Q160: [-7.88  4.21 -4.18 -3.99  3.60 -5.51  0.59 -8.81  0.73 -0.74]
Q884: [-1.11  3.29  2.52  1.63  1.49  4.07  2.21 -0.58  0.85  1.35]
Q68: [-3.15  4.54  2.50  0.82 -5.21 -2.02 -1.51  0.35 -0.03  2.31]
Q636: [ 1.14  1.65 -0.71  4.52  3.44  3.35  2.06 -2.09 -1.99  0.79]
Q207: [-7.88  4.21 -4.18 -3.99  3.60 -5.51  0.59 -8.81  0.10 -0.92]
[ 1.15  1.65 -0.71  4.51  3.44  3.35  2.05 -2.10 -1.98  0.80]  Q636
[-3.15  4.54  2.49  0.82 -5.22 -2.03 -1.51  0.36 -0.03  2.31]  Q68

Q263: [-0.60 -1.80 -1.60 -0.90  1.29 -1.46  0.08 -5.53  6.72]
Q320: [-0.60 -1.80 -1.60 -0.90  1.29 -1.46  0.08 -5.53 -0.85]
Q417: [-1.15  4.90  5.31  0.86 -1.08  1.70 -0.30  2.74  2.05]
Q351: [-1.15  4.90  5.31  0.86 -1.08  1.70 -0.30 -8.07  2.05]
Q856: [ 1.25 -0.18  0.32  0.68 -1.19  3.17 -0.06  4.59  0.07]
Q818: [-1.15  4.90  5.31  0.86 -1.08  1.70 -0.30 -8.07  2.42]
[-1.15  4.90  5.31  0.86 -1.09  1.70 -0.30 -8.07  2.05]  Q351
[ 1.25 -0.17  0.32  0.68 -1.20  3.18 -0.06  4.59  0.07]  Q856
[-0.60 -1.80 -1.60 -0.90  1.29 -1.46  0.09 -5.52 -0.85]  Q320

